In the rows, 128 means zero.
The rows below fall into families. The same turns and mirrors carry the whole set onto itself and the rows of a family onto each other. For each named row, which other rows are in its family? Write them in the order they are listed.
These 30 rows form 10 families of 3 rows each.
q736: [115 112 104  76 125 154 117 118 117 137 131]
q631: [154 114 134 120 104 147 175 119 128 103 110]
q657: [141 123 116 107 124 137 176 138 127  97 114]
q12: [121 104 104  79 117 141 115 128 136 133 140]
q825: [133  97 114  84 123 139 120 114 109 156 118]
q655: [116 121 108  74 110 152 119 107 127 143 131]
q871: [128 151 129 137 123 125 132 128 143 151 149]
q529: [139 141 146 140 142 137 125 105 123 136 146]
q586: [118 111 117  83 107 136 110 115 104 118 125]
q445: [141 125 127 118 109 144 186 127 114 101 116]
q866: [138 146 143 136 136 135 118 118 136 140 153]
q662: [125  93 120  79 137 149 120 106 104 126 130]
q456: [137 165 131 132 111 129 139 104 141 139 133]
q35: [156 139 144 141 123 132 124 106 143 152 125]
q305: [141 125 116  96 106 127 187 131 125 110 113]
q773: [149 110 137 119 135 127 177 124 114 101 118]
q216: [141 162 127 126 129 141 102 112 125 135 134]
q341: [121 158 140 134 117 140 124 103 123 136 141]
q735: [159 142 122 122 128 137 176 137 110 106 111]
q667: [133 162 130 142 129 142 130 110 140 137 142]
q210: [154 111 128 111 119 112 164 132 121 111  98]
q824: [145 111 117 110 116 134 178 145 141 114 125]
q692: [143 108 104  72 120 163 122 121 112 119 116]
q720: [150 116 130 120 130 129 178 140 122 104 125]
q188: [153 117 137 109 137 139 182 129 120 103 115]
q716: [115 104 115  74 110 159 119 111 111 124 127]
q91: [123  93 114  77 130 146 120 123 116 132 140]
q963: [136 157 148 133 143 136 127 109 116 142 144]
q465: [125 103 127  74 138 148 113 113 111 125 127]
q489: [135 153 136 140 116 142 134 107 106 157 140]

Same family as q963: q188, q465
Same family as q667: q736, q657
Same family as q341: q445, q716
Same family as q305: q655, q456
Same family as q91: q866, q720
Same family as q824: q12, q871
Same family as q216: q735, q692
Same family as q631: q586, q489

The rows below fall into families. The same turns and mirrors carry the whole set onto itself and the rows of a family onto each other. For each named row, which other rows are in its family? Write them in the order they are listed.
These 18 rows form 3 families of 6 rows each.
q926: [116 130 127  92 151 102 121 122  97 143 128 104 113 116 180 100 148 104
 102 146 176 123 170 118 143  80]
q728: [103 117 125  77 152 128  78 124  78 161 118 117 119 131 144 124 145 129
 129 164  86 113 208 105 106  43]
q949: [127 142 145  92 139 110 106 110  85 140 135 101 152  90 165 126 105 113
 135 144 190 103 160 104 148  77]
q899: [107 133 152 101 146  88 122 133  90 123 160 117 137  91 181 128 137 107
 106 154 143 129 158 106 168  95]
q656: [113 120 158  84 140  98 110 124 112 154 155 102 142  83 164 122 123 103
 112 159 168 122 178 107 165 110]
q94: [119  92 149  62 154 118  90 102 115 152 157 121 152  99 139 135 128 132
 139 157  88 125 212  78 106  63]
q345: [110 110 148  91 164 114  82 128  72 156 138 129 162 134 118 148 117 137
 150 152 116 106 192  85 103  38]
q319: [ 94 105 158  64 154 114  74 110  90 162 146 123 139 117 127 143 138 129
 116 173  83 127 215  92 127  60]
q731: [107 132 128 103 144 101 107 139 105 153 118  90 127  95 182  97 129 105
 118 159 174 112 169 110 137  85]
q550: [127 101 136  75 155 133  90  99  84 143 135 108 151 114 123 129 122 127
 160 152 106 116 190  81  87  51]
q232: [113 117 154  82 149  82 116 105 101 135 153 111 141 100 159 117 138 106
  87 158 173 124 175 105 166  94]
q828: [105 111 133  96 161 121  87 148  94 169 132 119 135 141 156 134 145 131
 135 146  94 114 211  98  94  51]
q123: [107 120 146  72 154 140  78 100  67 153 136 126 143 126 117 151 121 131
 142 154 109 118 200  92 114  35]
q460: [ 96 140 143 113 153 107 129 144  85 132 135 106 112 109 181 114 138 106
 128 149 161 134 151 110 139  83]
q964: [105 148 153 100 154  93 117 127  84 118 141 117 144  97 165 127 114 120
 130 152 175 131 146  91 154  63]
q678: [116 132 142  94 154 107 119 101  88 135 140 113 136 106 152 119 120 111
 114 139 204 122 164 103 150  60]
q408: [117 104 154  69 156 100  80 133  94 156 156 121 167 131 135 147 141 133
 125 159  83 123 207  88 122  74]
q637: [112  86 121  88 155 123  93 122  98 157 135 117 133 102 144 114 138 124
 138 162  85 109 206  91  89  54]

Same family as q656: q949, q345, q731, q828, q408
Same family as q964: q899, q94, q550, q460, q637

The rows below fall into families. The same turns and mirrors carry the whole set onto itself and the rows of a family onto each other. For each named row, which other rows are in its family? Write them in the order they are listed.
These 32 rows form 4 families of 8 rows each.
q619: [105 168 132 105 150 117 121 131 120 118 146 146 120]
q332: [ 98 116 119 144 147  95 148 106 116 118 136 111 141]
q172: [152 130 125 157  89 118 156 123 111 124 130 114 149]
q946: [116 123 111 140 133  91 139 107 116 143 130 137 152]
q401: [164 135 153 131 102 120 168 128 120 130 141 109 137]
q576: [102 164 136 107  90 147 163 130 108 101 128 127 127]
q225: [102 158 136 115 148 114 118 118 137 120 161 136 154]
q643: [140 173 148 121 105 145 138 149 116 100 144 121 118]
q519: [126 132 118 105 144  90 153 110 133 144 136 139 139]
q368: [135 118 123 154 102 121 156 111 125  95 145  95 141]
q378: [ 86 157 129 115 132 152 130 113 118 126 115 145 131]
q448: [108 168 131 110 153 125 115 130 121 121 140 146 121]
q974: [125 167 142 123 100 128 154 155 119  95 145 104 149]
q205: [158 139 130 130 103 126 171 140 119 131 113 107 137]
q987: [ 95 161 113 115 150 118 120 130 135 120 134 135 155]
q814: [134 165 149 140 107 150 136 151 123 105 137 104 152]
q925: [149 130 127 151  85 109 163 125 109 122 135 112 148]
q811: [114 118 128 131 127 125 122  86 111 153 144 115 135]
q867: [134 129 123 124 152 112 135 103 135 153 130 139 141]
q581: [138 175 139 118 105 143 141 151 113 100 135 120 119]
q325: [100 123 102 107 118 104 146 101 106 142 132 113 133]
q308: [131 124 135 122  84 120 155 105 102 131 156  96 131]
q373: [ 85 156 151 102 122 128 140 103 117 118 155 146 129]
q572: [103 151 130 116 169 139 153 128 112 118 139 141 115]
q186: [138 154 130 119 120 157 169 136 120  91 150 128 114]
q212: [106 150 140 116 168 136 151 123 113 117 152 143 115]
q244: [120 122 119 142 133  91 135 102 116 144 138 138 151]
q557: [118 159 163 129  98 167 137 116 115 112 139 127 128]
q42: [131 126 112 135  92 144 146 113 103 137 116  93 134]
q820: [142 155 134 125 124 165 162 132 120  95 148 127 113]
q346: [102 115 123 153 148 104 138 104 119 122 134 111 144]
q742: [134 120 114 154 103 125 157 115 124  96 133  94 140]

Same family as q987: q401, q225, q519, q974, q205, q814, q867
Same family as q742: q332, q368, q572, q186, q212, q820, q346
Same family as q581: q619, q172, q946, q643, q448, q925, q244
Same family as q811: q576, q378, q325, q308, q373, q557, q42

The rows below fall into families. The same turns and mirrors carry the whole set onto itself and the rows of a family onto each other. For each named row, which other rows are in its family? Write them in the order they are listed.
These 36 rows form 12 families of 3 rows each.
q163: [101 115 106 126 114 147 132 110 143 166 120  94 150 100 113 158 129 137
 110]
q644: [134 113 124 143 143 125 112 172 148 112 117 124 137 115 147 115 126 130
 121]
q60: [150 144 139 114 101 146 112 108 120 139 153 139 152 126 103 101 145 112
 137]
q738: [139 122 122 147 144 135 118 162 125 130 120 134 136 126 170 135 112 116
 123]
q439: [132 114 117 142 125 102 134 161 132 125 124 147 122 135 153 133 111 119
 133]
q196: [134 136 148 130 124 173 108 127 127 139 159 122 148 123 126 108 153 106
 156]
q930: [131 111 113 151 130 123 123 157 136 138 118 148 132 138 166 130 131 106
 134]
q592: [139 152 144 108 106 170 131 111 114 141 161 136 150 126 124 114 139 111
 138]
q64: [ 96 102 116 110 113 141 122 106 146 143 115 100 127 131  84 138 112 133
 130]
q983: [127 139 153 116  96 144 143 120 117 152 162 115 140 118  93 113 141 118
 136]
q545: [131 122 133 155 152 108 125 153 133 122 114 117 126 148 143 134 111 123
 141]
q536: [131 143 158 122 108 147 130 101 111 130 144 130 137 147 127 117 150 106
 164]
q440: [106 106 118 151 152 121 105 146 128 132 114 142 124 151 138 131 102 123
 145]
q251: [139 160 137 116  97 164 128 120 104 150 148 148 138 132 112 121 126 126
 157]
q423: [ 89 119 115 122 118 140 125 108 161 142 146 101 141  94 119 133 145 132
 114]
q756: [109 121 100 120 111 154 128  99 138 157 108  96 128 112 108 155 121 151
 120]
q156: [ 96 109 111 122 131 140 132 102 151 151 126  97 131 110  89 155 130 146
 131]
q130: [ 99 116 117 137 118 133 123  90 144 158 122  84 129 116 116 164 127 127
 123]
q768: [140 108 107 140 136 126 121 168 123 132 115 149 144 121 158 131 114 121
 125]
q224: [110 104 101 141 142 130 140 121 132 143 109  87 125 120 114 134 148 140
 108]
q268: [109 138 156 118  94 148 111 115 113 132 139 152 134 146 109 115 128 117
 159]
q427: [136 153 159 110  98 166 129 133 116 140 136 140 132 127 101 120 128 132
 149]
q70: [151 150 144 122 113 156 117 110 107 133 140 132 142 143  98 109 143 119
 153]
q194: [136 114 110 145 131 123 115 154 121 139 113 142 123 126 160 141  92 126
 140]
q455: [151 164 157 111 108 142 134 118 121 131 143 132 132 124 109 112 133 104
 151]
q934: [123 118 119 145 138 118 112 139 120 134 128 157 120 115 161 137  99 131
 136]
q8: [145 150 141 121 108 169 114 119 104 153 149 137 161 123 107 116 137 117
 145]
q88: [110 103 101 122 134 163 128  99 140 160 110  94 121 117 112 150 125 139
 131]
q908: [114 132 109 126 135 141 140  91 149 152 111  80 123 114 107 149 137 121
 127]
q730: [108 112 122 112 118 115 135  91 147 137 128  85 130 115 106 141 121 134
 119]
q281: [135 112 141 152 129 117 105 145 103 131 130 137 128 122 165 118 129 107
 136]
q912: [132 124 121 147 143 104 125 135 131 125 114 137 118 116 167 137 116 104
 136]
q507: [121 103 125 150 144 115 113 155 129 122 111 147 127 126 153 142 120 130
 142]
q233: [108 124 116 141 125 138 121 114 156 164 117  82 140 116 102 151 130 132
 106]
q568: [140 133 161 113 103 159 115 119 114 135 148 145 142 130 103 121 136 118
 168]
q498: [109 124 102 119 127 147 134 104 145 147 121  91 139 103 112 149 124 143
  97]

Same family as q8: q163, q768
Same family as q644: q196, q423
Same family as q88: q427, q934
Same family as q70: q439, q130
Same family as q983: q224, q281
Same family as q592: q738, q498
Same family as q233: q60, q930

